grid =
[[129 134 135 138 131 152 127 115]
 [129 135 132 135 133 149 128 112]
 [130 130 128 125 131 131 130 128]
 [121 124 121 137 130 135 132 122]]
Rows and columns are counted from 1.
row 1 col 1 = 129
row 4 col 4 = 137
row 2 col 5 = 133
row 1 col 5 = 131
row 3 col 6 = 131
row 2 col 6 = 149
row 4 col 5 = 130
row 1 col 3 = 135
row 2 col 8 = 112
row 1 col 7 = 127
row 3 col 2 = 130
row 2 col 1 = 129

X =
[[105 122 124 126 126 126 134 121 141]
 [116 123 131 139 120 124 127 132 137]
 [126 116 132 137 126 130 122 140 131]
 [131 108 126 141 140 140 128 136 125]
 [142 121 127 129 138 147 116 134 116]
 [128 115 122 141 130 140 138 129 118]]
Rows and columns are counted from 1.
(1, 1): 105
(4, 5): 140
(3, 8): 140
(5, 8): 134
(2, 1): 116
(5, 7): 116
(2, 7): 127
(6, 1): 128
(4, 4): 141
(6, 8): 129
(4, 6): 140
(6, 4): 141
(6, 2): 115
(1, 4): 126
(2, 6): 124

M =
[[133 113 120 124 115 129 142 116 104]
 [135 131 116 134 106 137 131 111 125]
 [122 119 116 126 149 125 147 115 121]
 [115 133 132 133 149 134 131 129 143]
 [120 129 129 145 114 132 145 150 136]]
Indices start at 1.
row 1 col 1 => 133
row 3 col 6 => 125
row 1 col 4 => 124
row 2 col 9 => 125
row 3 col 7 => 147
row 1 col 8 => 116
row 4 col 1 => 115
row 3 col 9 => 121
row 5 col 4 => 145
row 4 col 5 => 149
row 1 col 5 => 115
row 5 col 7 => 145
row 1 col 6 => 129
row 4 col 6 => 134
row 1 col 7 => 142

W =
[[125 133 125 135 138 136 133 128]
 [126 153 139 134 121 127 137 146]
 [133 136 132 129 127 142 132 118]
 [127 132 147 137 144 122 118 140]
 [132 125 131 128 138 143 125 112]
 [131 111 125 116 122 126 121 116]
 [127 127 127 127 128 127 127 127]
 [134 116 134 109 105 115 118 122]
 [126 128 126 128 127 127 128 127]]
Indices start at 1.
(1, 1)	125
(3, 8)	118
(6, 1)	131
(9, 1)	126
(4, 3)	147
(1, 3)	125
(9, 4)	128
(9, 5)	127
(9, 3)	126
(4, 7)	118
(3, 3)	132
(2, 5)	121
(2, 1)	126
(7, 4)	127
(9, 6)	127
(8, 6)	115
(4, 4)	137
(5, 7)	125
(4, 8)	140
(1, 2)	133
(5, 8)	112
(9, 8)	127
(7, 5)	128
(7, 3)	127
(8, 5)	105
(1, 8)	128

m =
array([[111, 101, 122, 106],
       [133, 129, 122, 139],
       [117, 124, 132, 119],
       [121, 146, 132, 118],
       [134, 136, 124, 116],
       [126, 143, 117, 119],
       [139, 123, 131, 125],
       [128, 128, 129, 128],
       [142, 124, 137, 142],
       [129, 125, 134, 121],
       [133, 127, 132, 138]])
Rows and columns are counted from 1.
row 1 col 1: 111
row 6 col 4: 119
row 5 col 2: 136
row 1 col 3: 122
row 2 col 4: 139
row 4 col 1: 121
row 1 col 2: 101
row 3 col 3: 132
row 9 col 1: 142
row 1 col 4: 106
row 5 col 3: 124
row 5 col 1: 134
row 10 col 4: 121
row 3 col 4: 119
row 9 col 2: 124
row 6 col 2: 143
row 11 col 1: 133
row 9 col 4: 142
row 7 col 3: 131
row 9 col 3: 137
row 4 col 3: 132
row 10 col 1: 129

a =
[[113 126 114 151 134 135]
 [113 130 140 115 117 108]
 [138 128 141 140 124 132]
 [137 126 132 120 134 145]
 [139 128 141 111 118 107]
 [125 131 143 117 121 118]
 [132 126 126 129 136 145]
 [132 128 146 140 123 139]]
Indices start at 1.
(1, 1) -> 113
(6, 1) -> 125
(5, 4) -> 111
(1, 5) -> 134
(3, 6) -> 132
(5, 6) -> 107
(4, 1) -> 137
(6, 3) -> 143
(3, 1) -> 138
(7, 3) -> 126
(4, 4) -> 120
(4, 6) -> 145
(2, 1) -> 113
(1, 3) -> 114
(7, 2) -> 126
(5, 2) -> 128
(3, 4) -> 140
